In the rows, zero is written as 128.
One turn or mirror swaps these rows in pairs. Which row does each one swap with?
koli: [106 126 106 119 157 156 129 143 127 111 117 107 122 107 158  98 101 141
 101 129 180 162 128 128 133 157 111 148 143 137 122 124 141 125 143 172
 141 121]
zeze: [144 144 124 109 134 189 118 107 102 117 113 146 158 130 152 138 140 132
 165 102 140  94 117 115 123 112 115 124 114 128 150 109 104  83 102 132
 123 108]
Nin: [135 151 108 126 140 180 105 117 111 118 120 143 159 144 143 136 150 126
 162 124 128 103 101 123 121 112 108 124 127 135 160 109 101  83  87 142
 113 111]
fik: [113 140  91  99 147 170 111 163 115 130 112 125 131 116 158 120 105 133
 120 129 167 130 145 145 126 169 124 137 167 137 117 123 113 132 117 151
 125  81]
kis: [144  97 123 152 138 140 164 111 117 139 124 132 122 107 148 106 114 154
 123  84 191 124 155 149 160 150 133 135 116 128 116 107 148 131 146 125
 146 112]
Fevu: [121 147 103  97 152 152 107 113  96 121 138 151 164 111 134 124 110 132
 127 143 192 172 118 160 139 161 128 137 134 147 126 106 153 132 133 142
 146 121]
peze: [138 118 138 128 151 150 121 108  95 115 155 139 128 135 125  95 182 116
 135 134 136 107 126 144 113 120 169 112 126 159 126  96  95  99  85 129
 101 126]
mil: [123  98 113 105 172 157 131 120  90 120 155 123 122 116 158  94 145 133
 120 113 180 138 140 140 133 172 141 162 150 157 101 117 131 142 118 137
 129 119]
loma: [156  97 131 135 137 155 160 103 104 134 123 145 132 107 150 125 114 148
 140  75 180 112 160 135 156 148 128 126 108 126 122 106 144 115 144 114
 145 109]
vuli: [137 105 125 167 146 123 168 124 123 138 133 131 124 148 161 122 141 162
 134  82 186 127 122 133 169 146 132 111  98 140 113 119 148 107 118 119
 122 112]
Vazo: [153 134 133 163 136 100 118 130 126 127 134 139 115 129  97 114 161 110
 114 157 139 114 125 155 125 109 152  94 128 127 134 100 140  94 122 138
 129 101]
lesu: [128 131 121 154 125 106 100 126 121 115 145 130 116 113 109 100 132 138
 153 152 128 109 133 142 118 110 155 134 116 138 141 101  99  85  73 145
 122 123]
Depa: [136 154 110 127 136 182 105 116 109 116 112 141 156 141 141 126 150 131
 161 125 131  98 103 127 120 105 114 126 122 134 158 110  95  86  93 147
 112 112]
Timi: [138 124 150 161 123 128 134 107 123 134 138 154 123 119 107 102 153 138
 120 135 151 114 142 144 128 106 176  71 112 151 139  89 119  90 113 145
 130 128]
ginif: [129 117  90 141 157 167 135 138  99 130 125 145 141 145 168 132 125 145
 148 102 174 148 114 117 159 167  85 146 133 152 120 127 158 109 113 150
 131 107]
reb: [106 137  95  99 155 173 105 134 111 123 128 135 140 110 163 115 121 147
 123 130 179 144 125 119 132 161 114 149 161 153 133 129 139 128 127 178
 151 115]
lunak: [144 137 151 161 126 144 161 111 128 134 131 131 136 145 141 114 160 137
 136 100 156 117  99 125 141 102 148  88  93 137 119 105 129  74  94 130
 109 112]
tesib: [136 159 142 120 130 135 120  96 113 123 140 151 162 118 107 116 138 122
 125 149 169 146 112 168 125 111 170  89 104 141 133  85 128 102 113 126
 127 128]
Goli: [123 144 102 139 152 160 123 135 114 122 124 136 149 168 168 137 156 146
 161 107 151 117  87 114 145 131 105 121 114 146 140 131 118  87  86 140
 106 109]
sivud: [133 128 131 169 135 133 121 128 126 111 121 140 121 131 105 100 141 124
 121 155 126 128 132 141 120 105 144  80 110 146 153  88 107  78 109 151
 112 132]
Par: [145  98 128 149 140 136 168 108 124 141 132 129 123 107 150 114 116 152
 120  82 191 126 151 146 160 149 136 131 115 125 115 105 153 127 141 119
 147 111]
bok: [138 132 136 149 120 134 134 141 126 139 119 139 118 123 113 109 131 125
 116 134 144 104 156 164 124 124 175  75 128 136 123  93  95 101 104 123
 106  91]
Zepen: [118 170 114 124 153 153 126 116 131 119 135 105 109 112 148 110 115 163
 101 133 160 158 142 120 126 170 133 138 151 127 131 123 148 138 119 171
 156  99]
levu: [111 120 103 126 142 113 113 135 122 118 144 108 111  92 146  96  98 153
 136 128 173 137 140 138 132 154 135 181 137 133 116 124 130 125 103 156
 146 116]
Koge: [143 164 127 170 137 134 117 108 121 122 139 142 110 134 102 113 144 148
 120 157 116 134 151 133 119 138 152  84 129 138 158  96 124 102  95 154
 133 108]
movok: [126 147 100 110 156 133 108 148 124 119 127 113 127 116 147 118 133 121
 108 145 171 138 109 138 125 149 112 158 164 124 119 135 158 126 136 163
 147  91]

movok is swapped with Vazo
tesib is swapped with Fevu
lunak is swapped with ginif
Koge is swapped with Zepen
vuli is swapped with Goli

One turn or mirror swaps these rows in pairs. Which row does each one swap with?
pof: [169 125 107 104 176 114 129 126 128 129 104 172 134 144 139 130 123 111
 117 109 145 119 146 131 144 135 137 134 135 108 172 105 129 137 139 141
 169 131 149 129 126  99 144 136 163 127 138  93]
feka: [114 109 146 137  98 136 155 119 118 120 130 131 140 112 111 124 146 130
 153 146 128 158 115 128 133 107 120 127 116 111 116 120 110 157 106 158
  94 128 126 138 137 149 132 157 100 173 131 121]
zarus: [ 99 127 127 143 144 130 126 163 130 158 109 120 134  91 133 134 132 128
 112 149  89 113 127 115 139 122  83 112 121 100 109 163 114 111 140 127
 107 122 128 121 114 132 157 129 122 143 131 154]
Zade: [128 110 114 137 119 152 149 139 130 120 125 135 174 113 108 143 106 105
 120 136 103 148 140 130 111 118  90 151 107 119 113 137 128 147 111 116
 105 136 125 130 140 158 143 137 112 176 120 140]
larun: [131 120 137 115 143 124 159 136 104 125 135 152 105 144 128 128 168 149
 152 100 143 135 102 127 138 121 178 115 143 125 157  74 113 132 137 150
 163 145 121 127 135 135 122 140 136 127 146 109]
nus: [103 130 140 107 122 139 134 116 122 151 112 111 134 109 126 130 124 154
 150 135 110 152 153 117 129 148 111 144 123 119  96 153 126 153 125 115
 100 135 121 165 119 141 106 118  83 117  96 118]
lenaf: [102  99 130 130 106 144 144 120 141 138 115 129 154 102 119 136 128 109
 136 133  95 156 144 130 119 105  92 146 117  95  93 156 120 149 116 122
  97 136 129 144 134 144 124 131  91 152 127 131]
feda: [152 128 104 110 172 135 146 157 110 127 129 153 136 148 133 146 133 118
 120  81 124 119 124 126 123 135 163 135 132 129 165  86 130 116 143 112
 186 153 119 120 141 137 136 120 161 130 140 121]
dogug: [133 113 133 127 136 130 153 146 146 118 135 139 118 134 118 132 127 164
 137 128 104 140 107 145  98 147 107 121 155 144 124 100 152 146 173 115
 136 151 122 108 126 170  84 117 105 101 138 130]
pib: [109 129 121 128 176 126 136 178 123 156 115 139 105 116 141 138 148 150
 118 113  99 100 116 111 136 134 126 106 145 115 134 123 121  94 169 114
 158 139 117 105 108 126 144 112 145 101 140 147]
biku: [141  95 116 123 130 138 155 122 156 106 108 174 146 125 101 134 104 131
 127 145 121 153 162 127 111 125  78 158 132 119 113 132 140 160 136 128
 109 133 140 114 116 140 130 133 107 129 120 112]
mar: [127 152 131  88 164 118 119 124 101 165 109 114 117 131 158 128 144 147
 147  96 130 123 140 115 151 157 167 125 133 118 144 123 123 131 137 120
 160 139 125 170 126 112 110 114 129 102 113 102]
buted: [131 121 118  99 168 125 138 139 117 151 116 146 114 137 150 137 158 120
 134  70 121 123 126 129 136 126 174 125 145 104 154 100 121 118 148 120
 189 152 125 138 135 116 120 116 147 107 151 113]
soz: [159 145 133 133 146 108 101 129 120 149 117 106 151 119 158 120 129 103
 119 138 119 117 104 155 143 140 112 101 124 108 160 130 129 145 130 150
 133 120 148 148 153 124 123 150 145 170 146 117]

dogug is swapped with soz
larun is swapped with feka
pib is swapped with zarus

